(in the rows, 128 means zero)
Each path is a new rotation, seen through one point. The rows after it are directions, each followed by how far the rotation turns it, in deg/step (0 if it stays put).
Each turn is a multiple of 5 degrees from 10 to 175, or 0.
Each row of a path follows its step; steps can be skipped.
Rotation 1:
step 1: [124 118 129 119 126 119 127 139 126 138 126 127 138 126 125 135 123 140
 141 131 131 117 117 122 129 105 119 140 127 131 122 130 139 130 131 114
 142 122 119 127 115 126 126 116 111 126 137 126 135 127]
step 2: [131 144 132 140 121 131 125 117 131 120 137 128 132 139 133 126 125 114
 134 120 118 137 126 121 121 123 116 118 143 128 128 128 132 110 136 133
 122 118 113 128 124 128 146 130 132 123 129 136 131 147]
step 3: [135 122 126 121 127 152 139 136 136 133 129 113 131 137 118 125 146 138
 130 130 122 131 117 141 125 115 131 130 120 140 128 125 138 138 120 115
 131 128 137 122 120 124 123 128 133 120 120 125 126 141]
step 5: [137 134 124 124 124 131 138 119 108 113 131 131 130 134 126 130 128 138
 132 128 128 126 131 132 125 118 123 143 135 135 125 114 137 139 116 121
 138 126 137 138 125 128 133 109 120 130 146 114 129 130]
step 7: [123 132 129 128 129 135 139 125 126 124 134 126 116 138 124 142 143 135
 128 123 142 125 114 131 131 121 131 133 120 130 117 136 130 135 115 124
 107 116 148 131 123 133 134 126 114 119 127 139 122 128]
step 10: [139 131 126 134 125 134 116 123 125 131 144 147 117 130 123 122 132 134
 120 135 137 146 137 123 129 136 144 136 120 136 139 136 124 129 120 140
 131 135 110 124 124 132 126 122 123 123 116 133 136 133]
step 13: [103 132 132 123 130 117 117 123 138 133 115 141 124 127 145 130 132 127
 128 117 132 128 124 138 108 135 136 134 117 130 126 120 130 144 124 129
 122 125 123 135 128 130 133 118 138 131 139 123 124 126]
step 16: [133 113 134 121 133 133 121 132 126 131 131 124 130 114 135 107 133 130
 127 133 118 128 136 117 130 111 138 115 120 132 122 121 120 144 135 121
 137 117 122 128 129 115 120 124 131 119 116 130 127 117]
step 17: [117 123 141 142 116 130 115 129 130 125 124 134 146 132 137 118 120 133
 124 116 126 115 130 136 115 142 128 123 124 136 135 127 124 125 132 124
 122 134 127 133 124 130 146 125 113 146 133 124 129 130]
step 18: [126 137 120 117 127 124 114 126 129 121 132 122 134 130 115 123 121 144
 138 138 123 128 128 127 121 101 122 120 127 134 130 143 127 123 123 128
 139 133 125 127 115 130 123 116 137 118 134 120 130 114]
Speeds:
[132 131 125 128 127 123 131 126 128 128 124 126 125 130 125 128 126 126
 127 127 123 126 131 128 129 126 126 124 130 130 130 127 126 125 128 130
 133 123 129 129 128 129 127 125 129 128 130 126 126 130]  110
[126 126 132 131 129 127 125 131 129 126 127 127 126 131 126 128 130 130
 126 129 130 126 130 124 125 130 127 127 129 128 125 124 130 129 128 130
 128 127 130 129 128 134 131 132 132 128 132 128 128 132]  170
[126 128 125 127 129 128 128 130 126 128 128 127 129 127 126 124 130 127
 131 124 131 125 128 125 128 130 121 127 131 128 129 127 127 131 133 132
 125 125 128 126 129 127 127 129 123 127 126 130 127 126]  145
[130 124 130 131 130 126 130 124 124 126 128 130 128 127 129 126 124 126
 124 129 129 130 128 131 127 130 125 126 129 131 127 128 130 124 125 126
 125 126 131 126 125 129 132 129 126 126 127 132 130 126]  145
[128 130 127 130 128 127 127 127 130 131 125 130 126 129 132 127 129 125
 126 127 126 127 133 125 127 126 126 129 131 132 124 127 130 131 128 124
 130 130 128 133 129 125 128 131 124 129 129 127 135 127]  95
[126 124 126 131 129 131 130 126 129 128 128 123 130 129 129 125 126 128
 128 128 125 126 126 132 131 132 128 129 132 129 128 127 126 130 130 127
 130 130 130 128 124 130 123 130 128 133 127 126 131 132]  130
[130 128 130 129 130 125 126 127 126 126 130 126 132 126 125 131 125 129
 130 127 129 129 127 128 127 126 124 130 131 123 126 129 126 125 126 130
 129 130 129 134 128 125 129 130 127 126 128 122 129 130]  110
